Rotation paths and how fast each direction turns (degrees each step):
Each turn is a multiple of 5 degrees from 10 to 175, or 0.
Each row of a path follows its step; steps can be skipped.
Rotation 1:
step 0: [ 23.1  -2.6  12.4 -15.1   6.2 -11.7  -0.6   4.4  -2.5 -19.2 -20.2  20.5
 -10.0 -13.5   2.8   3.3  -9.7  -4.6  -2.8 -10.2   1.7 -15.5  -9.7   1.7
 -35.2  -6.9  -2.8   4.7 -23.8   4.9   3.5 -17.6   5.6 -15.8  -5.2  -2.7
 -13.1   6.9 -18.2  -9.6   4.8   7.3  13.5  -1.1  -8.2  -0.5   5.0  -9.9
  13.3 -15.9   0.4  -6.5  -0.8 -36.2   8.9 -16.4   3.6]
step 1: [  9.8  -3.8  17.3 -11.6   5.5  -5.2   8.7  -2.8  -7.5 -22.7   4.1  14.1
  29.4   9.0  -5.7  -9.2   0.6   7.1  -0.4  15.3  -1.7  -6.8   9.4  -8.7
 -11.4  16.2   0.5   2.9 -19.6  15.7   0.0  -4.4   9.2  -2.1  -3.1 -21.0
 -15.8  27.9  20.1   0.9   8.5   0.9   5.1   0.9 -10.9  -8.7  -6.5   3.7
  -4.6 -20.4  -2.9 -25.2   5.9 -25.3  20.4 -14.5 -14.9]
step 2: [-12.7 -21.7   2.8 -18.8  -3.3   5.5  -8.8 -22.1  -5.6  14.2  -5.8   2.1
 -11.8  -5.9  -5.2 -15.7   3.4  25.5  17.2  -0.6  -4.1  -4.3  -7.0  -5.8
  14.4   4.7   2.0   2.8   3.2   5.7 -28.8  -7.7  16.5  12.7  -1.3 -21.6
  -7.1  13.8  21.4   5.2   9.4 -11.5  11.4  -3.7 -12.3  -5.3  -1.8  12.4
  -2.5   0.9   0.9 -18.7 -10.9 -24.3  19.1  -0.4 -22.5]
step 3: [  2.2 -18.9  26.3  -6.2   8.4   9.1  -9.1  -2.4   5.0  -4.2   2.6  27.0
 -31.6 -17.8  15.4   1.4   2.7   5.8  -9.3   2.5 -11.2  13.6 -16.5  -6.6
  12.6  -4.1  -1.2  11.8   9.9  -1.5 -25.7   4.5  24.8 -17.4  -6.2 -15.5
   7.5  -9.0   5.5  -2.7  -3.2 -12.5  21.0 -13.7   5.3  12.7  14.9   4.4
  -1.4 -10.9  -4.8   5.8  -5.4 -14.3  20.7   7.1  -0.2]
step 4: [  8.3  15.3   7.2 -14.2  13.2   8.3  -3.0  -6.6  17.5  -9.5   6.3  20.8
   0.3  -9.5  21.9  -2.0  10.3   1.6  -7.2   9.6  -1.6   1.5  -3.9  -3.3
  11.2  39.7  12.4   9.7   1.4 -23.3   7.7   9.5   5.7 -28.6 -13.6 -12.7
  -6.2  -3.9  12.1 -16.8   6.8   4.0   6.5  -6.0   4.4  10.3   3.0  -1.8
 -28.4  -5.2  -4.7   3.4 -11.2   5.8  26.0  -4.0   8.6]
step 5: [ 14.5  21.2  -9.6 -18.4  -2.7  -0.3  -7.4 -31.1  16.7   9.7 -27.0   4.1
  -3.2 -10.1  12.6   5.5  -2.9   9.5   3.5  11.8   9.6 -15.2 -21.1  15.3
 -13.7  13.5  22.6   0.4  -8.3 -12.9  -1.4  -0.5  -5.8   1.2 -13.6 -10.0
   1.7   3.3  -3.6 -24.3  10.5   3.5  -9.0  -6.7 -11.5  -0.3  23.0  -6.7
 -12.9  16.2   0.8 -12.2 -12.1 -15.8   8.3  -2.2   2.8]
step 6: [ 30.0  -2.7  16.7 -27.7  -0.5 -12.0  -2.5   2.2  -2.8   5.5 -14.0  18.5
  13.3  14.5   8.3  10.8 -19.2  -5.0 -11.2  10.6  -8.8 -11.6 -12.9  17.3
 -25.6 -14.5  16.5 -14.9 -20.1   8.5 -21.8   0.6   6.2 -11.6  -5.2 -11.9
  10.1   4.4 -10.7  -8.7   0.7   1.8  15.9 -11.4  -6.2   6.7  14.3  -7.8
   0.4   5.7   1.8  -3.8  11.6 -18.8   4.9  -8.5  -2.0]
step 7: [ 15.1 -11.3  15.9 -37.1  12.4  14.1  -7.9  13.7 -16.1 -15.7  -4.5   1.8
  17.4  17.2  -5.4 -13.7   0.9   1.5   4.4  -2.6  -7.3 -10.3  11.1   3.2
 -13.2  13.5   2.7  -7.9  -8.1  -5.4   3.8  -6.2 -14.7  -7.8  10.1 -24.1
   0.4  11.3  21.5  11.1   5.3   6.9  28.7  -6.8  -8.8   8.1  -5.8 -15.1
  -2.6   3.0  -6.8  -9.9   5.4 -14.4  20.6  -4.4 -14.5]
step 8: [  9.5 -18.8  10.3 -14.5  15.1  17.3  -5.7 -22.8 -13.7 -14.1 -17.2 -14.1
  -0.2  -5.6  -8.1   0.2  24.6  23.8   6.9 -12.4  -2.4  -6.0   0.8  -6.8
  -5.9  -6.8  -1.4  23.8  11.8  -5.1 -14.0  -3.9  -0.1   2.4   2.2 -24.4
   4.7  10.8  21.9  -5.6 -10.3  -9.4   7.7 -12.0   3.0 -11.3  10.5  -2.1
   7.0   7.9   3.7 -31.5  -7.2 -11.1  13.5   8.0 -10.8]
step 9: [ -1.3 -20.9  15.2 -12.7  16.4   1.5   0.5 -10.1  -1.7  16.7 -10.0  -1.1
  -0.3 -16.3  17.7  12.7   9.0   7.7 -15.2 -11.8  -2.1   7.0 -12.3 -10.6
  -4.1  -8.6  -6.7  16.7   2.1   5.2 -22.0   6.1  37.1 -34.6  -4.0 -11.2
  -2.6  -9.3   7.1  -9.3 -13.2  -2.3  10.3 -15.5   7.9   2.0  -7.4   7.9
  -7.4  -3.8  14.7 -16.8  -8.6   8.3  15.0 -15.3  -2.5]
step 10: [ -2.0   6.0   1.2 -10.4  22.6  13.7   6.0  -5.6  10.1  -2.3  -9.3   8.6
 -18.1 -28.8  23.8  -5.8  -3.4  12.7  -8.5   3.1  11.9   9.6  -6.3   4.0
  -6.3  22.5   6.0  -8.9 -21.4 -18.1  12.8   6.0  19.8 -27.7  16.7  -6.7
  -8.4 -14.0   2.4   3.2   4.7  12.7   1.0  -8.0   0.1   5.4  -5.2 -12.9
 -11.8 -11.4  -7.6  -7.8  -4.5   0.3  19.1 -20.2 -18.6]
step 11: [ 19.8  20.6 -12.5  -1.5  14.9  -8.2  -2.6 -28.9  -5.0 -23.1 -12.0  14.0
  -6.4 -15.3  -1.1   8.8  -3.9  17.1   3.8  14.8   8.9  -2.8  -3.9   9.9
  -5.3  11.9  21.1  -6.3 -22.9 -29.6 -16.1   7.2   2.8  -6.7  -5.1 -14.6
   3.1  -3.0 -14.6 -15.8   3.1  -3.8   0.0  14.7   3.7 -11.1   3.0  -0.3
  -1.0  -9.6  -4.7 -16.3  -1.8 -23.3   0.8  -8.7 -13.3]
Speeds:
[ 5.2 -2.6  4.4  5.9 -2.3  3.4  0.7  1.4 -1.8  6.2 -1.3  4.9 -4.3  1.0
 -0.5  3.7 -5.3  0.6 -1.5 -1.4 -0.4 -7.6  2.7 -5.2 -1.6  1.6 -2.8 -0.7
 -2.3  0.8 -7.6 -7.4  3.4 -0.4  2.3  3.3  0.7 -4.6  0.2  0.2 -1.2  9.8
  0.7 -0.5 -0.2 -2.1  0.8 -1.2 -2.8 -0.7  0.4  1.6  1.2  2.8  1.7  3.9
  2.9] -> 115
[ 4.7 -3.8 -0.2 -0.1 -0.6  6.4  4.9  3.1  4.1  2.9 -1.1 -2.3 -7.0 -2.5
 -0.1 -3.2  9.1  4.4 -4.3  0.7 -5.9 -1.0 -1.6  0.1 -1.6  1.5 -1.1  0.3
  7.2  0.1  1.3  1.1  1.6 -3.5 -3.1  2.2  2.4 -3.5 -0.4 -2.3  3.5 -5.0
  0.0  1.6  0.4  2.7 -4.2  2.6 -2.7 -2.5 -2.4 -4.7 -3.0  6.5 -2.8  0.9
  2.7] -> 65
[-4.2  0.1 -4.4 -0.7 -6.8  0.9  1.9 -0.9 -4.7 -0.8 -0.3  4.7  1.5 -2.0
 -6.4  3.2  1.4  7.0 -4.1  0.7  0.7 -2.3  3.9  1.1 -2.2  4.5  1.9  1.8
  2.6 -6.1  1.0  0.9 -1.5  7.0 -1.8 -5.9 -0.5 -3.0  5.9 -5.1 -3.9 -1.2
 -7.9  0.1 -1.7 -2.5 -3.2 -3.8 -3.6  0.1 -1.1  0.0  3.9 -0.3  0.4  0.6
 -1.2] -> 115
[ 2.6  1.5  3.9  1.1 -2.0 -5.8 -5.9  0.2  0.7 -2.8 -0.1 -1.3 -4.2 -4.7
  1.3  2.1 -6.5  2.3 -2.1 -0.8  3.1 -5.8 -1.2  0.4 -3.1  2.4  3.1 -1.0
  1.1  0.1 -0.5  7.6 -3.1  0.5  3.0  1.8  1.7  4.6 -1.1 -0.9  6.3 -3.2
  1.4  6.6 -0.5 -1.7  0.8 -6.8 -5.1 -0.5  2.6  0.6  0.8  6.4 -3.0 -6.4
  2.8] -> 60
[ 3.2 -3.5 -2.2 -4.7 -1.3 -2.4  3.5  4.2  4.4 -0.3 -1.7 -4.0  1.5  5.6
 -0.7 -1.3  5.6 -1.8 -1.8 -9.2  6.0 -4.1 -4.8  2.3 -6.6  0.4 -0.9  2.7
 -3.6  0.1  1.5  2.0 -0.3  2.9  2.5 -1.2 -0.6  1.2  3.6  1.6 -5.4  1.0
  5.2 -1.9 -1.4 -7.4  0.6 -1.6  3.9 -0.8 -0.2 -0.6  3.7  3.1  0.1  1.8
  5.6] -> 45
[ 4.6 -3.5 -1.7 -3.3  8.2 -0.8  0.8  1.0  0.4 -3.5 -3.1  2.6  3.1  1.7
 -1.9  3.1 -0.2 -2.8  0.3 -3.3  2.4  3.4  2.7 -6.7  3.7  1.8 -1.9  2.7
  7.9 -1.6  0.9 -1.1 -2.5  0.9 -3.5  0.9  3.7 -4.8 -2.3 -2.5  6.5  0.8
  1.3  2.9  0.3 -8.2  0.0 -5.5  0.1 -1.7 -5.2  5.1 -2.9 -4.8 -1.3 -1.1
  0.3] -> 95
Rotation 2:
step 0: [ -3.1  21.5  -2.6   8.6  26.1  -1.4  17.1   4.5   5.5 -16.3   1.6 -12.7
  18.9  -4.7  -2.2   3.6  -1.9 -28.5   7.3  -4.5  -1.9   7.7   8.6  16.3
   2.1  -0.5 -16.5   7.9   8.0 -10.8  -4.0 -15.5   4.3  10.6  19.6  10.3
  11.4 -11.3   2.5  -9.7 -11.9 -17.1  -7.9  29.0 -14.8  -2.3  17.3  -2.6
  11.6 -12.1  -7.7   1.4   8.1 -14.2  -6.1 -15.8   9.3]
step 1: [-15.2  -5.1 -12.8 -12.1   3.9  13.2   2.6 -12.8  -1.1   4.0 -24.6  -8.5
   4.5 -28.0 -15.4  -4.2   2.6  -7.1   9.8 -13.9   3.0 -20.0   6.6  -4.5
   0.9  -7.3   3.8   2.2  -2.0   3.0  12.9   9.5  -8.2 -13.4  11.9  -2.2
   2.3   5.1   5.4 -23.3  -7.8  -6.3  -8.1  -9.5   3.0   2.9   2.0   9.8
   6.6 -11.9  11.6  25.5  17.8 -35.2 -14.0 -18.4  -7.8]
step 2: [ 22.4  18.2  -9.6  -8.2  25.5   7.8  -9.7  -2.4  -3.8   1.9  17.4   4.8
   6.2 -14.3   1.9   6.2  25.8  -4.6  -0.2   6.2   0.9   7.3  -3.5  15.3
  -5.3  -4.4   4.8  19.1  -7.1   1.7  12.2   1.5  -6.9  13.0  -3.0  14.2
   4.3  -4.4  -8.0   7.6 -13.7   3.6 -24.4   2.5  -8.2  -7.4  28.3   0.5
  11.4 -26.4  -6.7   2.1  14.8 -24.0  11.7 -14.2  -7.5]
step 3: [-19.6  22.3  -1.2   2.9   1.0  13.9   0.2  -9.1  15.8 -24.4  -2.5   1.5
   7.7 -18.0 -16.6 -10.3   6.4 -30.2   9.2   4.9   2.2   6.2  -6.2   8.4
  10.5  14.7  15.1  12.9 -10.6  -8.4  -9.0  -7.9   1.0   2.6  19.4   7.7
  -3.5  -9.3  10.0  -3.3  -7.6 -14.6  14.0 -13.8 -13.8  -9.5   7.5  17.4
 -12.8  -7.4   6.0  17.8   8.0 -14.9 -21.5 -10.9  -3.9]
step 4: [  7.3  -0.6  -4.2  -6.4  -1.1  -8.9 -13.2 -14.5  -6.1  12.4  -9.9 -10.1
  21.1 -24.8   2.9  -2.0   4.4  -6.2  -1.5   1.9   9.8 -21.6  -7.1  29.4
  -6.3  -2.0  -9.8  12.6  -8.7  -1.9  14.5  -3.7  10.6  10.5  13.8  10.3
  10.2 -18.2  11.5  -7.3  25.6   0.7  -7.5   3.0   1.9  -6.9   0.1  -1.6
   3.3 -23.1  -2.5  25.1  17.0 -22.3  13.7  -7.8  -7.2]
step 5: [-10.7  13.7   8.5 -14.2  15.1  -0.6   7.9  15.0   7.7 -14.6  -7.5   1.3
   4.6  -8.8  -1.7  17.1  16.6 -19.5   0.6  10.3  17.4   0.9   4.8   3.7
  12.6  11.7  -9.2  17.3   8.9  -3.3   5.7  -1.8 -28.7  -1.8   9.2  -7.2
   2.5 -11.6  -7.4  10.9 -11.0  17.9 -11.9  -4.3 -16.6   2.7   8.3  23.0
  -4.9 -27.2   0.5  15.8  13.4  -7.3   1.0 -20.1  15.1]
step 6: [-10.5   8.4   0.0  -0.2   3.7  -1.7 -14.7 -10.5  19.9  -8.7 -12.5   8.3
  -6.7 -23.5  -4.8   9.9   8.4 -15.2   4.8  -1.8   3.4   9.8   3.4  10.6
 -16.0  -7.2  13.7  -6.5  -8.8   2.2  18.9  -4.8   1.8  17.0  25.7  -1.2
  -2.2  -6.3  20.6   2.4  10.6  -8.5  -7.6 -37.4   9.0 -11.9   2.8  -0.2
  13.3  -9.3  -2.6   4.5  26.7 -22.4  -5.0   5.8   8.8]
step 7: [ 16.2  -2.9  -0.1 -11.2  24.5  -4.2 -17.9  16.0 -12.2 -22.2  -6.0   7.7
  15.6   6.2   1.3  24.9  -4.5 -22.1  16.8   5.5  -1.3 -16.3 -11.7  22.2
  -3.9   2.1   2.8  14.7   2.0 -15.6  -4.0 -14.2  10.2   6.2   1.3  -3.7
  -5.5 -16.0  11.8  -4.2   5.9  -2.4 -21.0   8.2  -5.9   2.1  15.9   6.4
  -6.8 -13.8  -0.1  27.8   7.5 -10.9  -8.5  -5.5   1.3]
step 8: [-23.0  10.0   5.4   5.9  -9.4  -7.0  -3.0  -7.4 -12.2   0.5 -15.5  13.4
   8.5 -26.0 -33.9  13.7  17.8 -19.6  12.1  -4.5   6.6  -1.9  18.1   4.3
  -6.2  -0.7 -16.8  -4.2  10.9   0.9  -8.2  -2.1 -18.5  14.6   8.3   1.5
 -16.0   6.1  -2.8  10.8   7.9  -9.5  -0.6   0.8   1.1   0.3   5.6   7.8
  -0.8 -21.7  10.6  17.0  28.1  -7.3  -9.2  -7.0  -0.5]
step 9: [  2.3  -5.7 -29.3  12.7  30.6  -7.8  -6.5   1.1   5.4  -6.8  -4.6  -3.0
  14.5   1.9  -9.6  14.4   8.9 -15.1 -12.6  -2.9  12.0   8.3  10.2  24.0
  -4.8 -10.0  -2.5  -3.7   5.5  -9.3  -1.3  -2.6 -10.2   4.8  26.7  -4.5
  12.8 -24.7  13.8 -12.5  -8.4  -5.8 -26.2  -2.0   6.9  -2.4   7.0  -6.5
  16.7 -17.5  -5.6   3.7   2.7 -22.3   4.2   6.3  -2.8]
step 10: [ -3.1   4.6 -15.6 -20.0  -2.3  17.0  -6.7   6.8  -6.2 -14.9  -7.3  -0.7
   9.4  -7.8   3.0  15.7   1.2 -14.5  18.6   4.6  13.2  -4.0  13.9   4.1
   2.4   3.5  14.9   7.1 -13.6  -0.5 -16.9  10.4  -1.4  -4.1  14.0  -8.4
 -13.7  11.8  -7.8   1.2   0.9  -5.6 -18.5  -6.6  -7.1  16.6   7.1  19.9
   9.5 -15.8  22.0  11.9  23.0 -18.9 -28.5  -9.3 -14.9]
step 11: [  6.5   0.8 -10.5   8.2   4.2 -10.3 -11.1 -19.4 -12.4   4.1   3.3  -2.2
  14.3 -11.4 -14.5  11.3  -0.2 -13.8   4.6   2.4  -0.5   8.5   9.7  16.4
  -6.6 -12.9   2.0  -0.2   6.1 -17.5   5.2 -10.0  -2.4  24.2   3.2  13.2
   5.5  -4.9  -4.7  20.1   0.7  -6.3  -4.2 -11.3 -19.3 -20.7  17.4 -15.3
 -12.0 -23.3  -0.7  -8.0  19.7 -30.0  -1.6  -9.1 -18.9]
Speeds:
[-5.8  1.8  0.2  0.2 -3.3  2.5  2.8  3.7 -2.7 -5.1  5.9 -3.2  4.4 -1.7
 -1.9 -1.0  4.9  0.5  3.2  0.4 -0.3 -3.3  0.4 -2.3  3.5  8.1 -3.6  2.7
  1.1 -6.0  5.6  1.6  0.9 -2.2 -0.2 -5.0 -1.0  3.2 -0.3  1.4 -4.1 -3.9
 -4.1 -4.8  0.5  3.5 -1.9  0.2 -1.5  2.7  5.8  1.8 -3.7  2.3 -7.1  2.2
  3.6] -> 155
[ -2.9  -2.3   1.7  -0.6   0.5  -3.9  -3.7  -2.8   2.9   6.6   4.2   4.2
  -0.7  -2.2  -3.6  -3.4   3.5   2.6  -3.2  -1.3   3.6   2.0   1.3   1.6
  -3.1   0.2   0.1  -1.2   5.6  -1.4   0.7   1.6 -10.1  -6.0  -4.6  -1.4
  -1.9   0.6  -0.1   4.9  -8.3   0.1  -3.6  -2.9   0.6   0.1   4.8  -1.7
  -1.7  -2.2  -1.6   4.2  -0.4   3.4   6.3  -2.6   0.9] -> 110
[-1.0 -0.3  7.3 -4.9 -6.0 -1.5 -1.0  1.8  4.7  1.2 -0.9 -2.7  0.1  0.4
  5.9  0.4 -2.7  0.0 -1.9  3.1  3.0 -0.3 -0.2  4.7  1.8  2.8 -0.5  1.4
 -2.6 -4.5  3.9 -3.8 -1.4  1.8  1.9  0.5  3.6 -1.9  2.0  5.0  5.1  6.6
  0.9 -8.7 -8.7  0.0 -4.1  0.3 -3.2  3.4 -1.2 -0.9  1.9  2.5  4.6 -2.3
  1.8] -> 45
[ 3.3 -2.9  2.8 -5.1  3.0  0.0 -1.5  1.5  0.1  1.5 -1.3  2.9  3.2  6.1
 -4.5 -1.1  1.3  3.3  5.8 -1.3  4.7 -2.0  1.0 -2.9 -1.7  8.5  1.7  4.4
 -7.2 -1.4  4.8 -0.1 -0.5 -2.6 -0.7  2.6 -6.3 -4.1 -3.1  0.4  1.8  5.2
  1.4  5.1  1.5  5.1 -0.2 -4.3  5.0 -2.1  3.4 -1.2  3.6  0.1  2.2  0.7
 -3.8] -> 130
[-4.9 -3.0 -4.8 -3.4  2.1 -4.4 -2.7 -1.4 -5.1 -0.6 -2.9  3.6 -1.0  2.5
 -0.2 -7.6 -1.4 -2.4 -2.0 -0.9 -5.9 -2.7 -0.7  0.4  1.1 -2.1 -4.5 -2.5
 -3.6  2.6  4.1 -3.9  1.7  2.6  0.0 -2.7  5.5 -5.4  2.6 -0.7 -4.5  4.9
  0.3 -6.4  3.7 -3.9  1.0 -2.3  2.2  0.6  8.5  0.2 -1.0  1.6  0.5  0.3
 -5.0] -> 140
[-3.9 -0.3 -7.5 -4.2  1.0 -2.6  5.7 -1.1  3.9  3.6 -3.8 -8.2 -1.3  0.8
  7.2  2.3  0.2 -0.7  0.1  1.9  3.9  3.2  3.3 -3.2  0.0 -0.6 -3.8 -3.8
 -1.0  5.4  4.8  4.3 -1.9 -4.3  3.2 -6.6  0.8 -2.1 -4.5 -2.9 -2.4  3.0
 -2.7  1.5  0.1  3.4 -1.1 -0.7  2.0 -3.3 -0.7 -1.8  2.9 -2.3  0.4  0.7
  5.6] -> 85
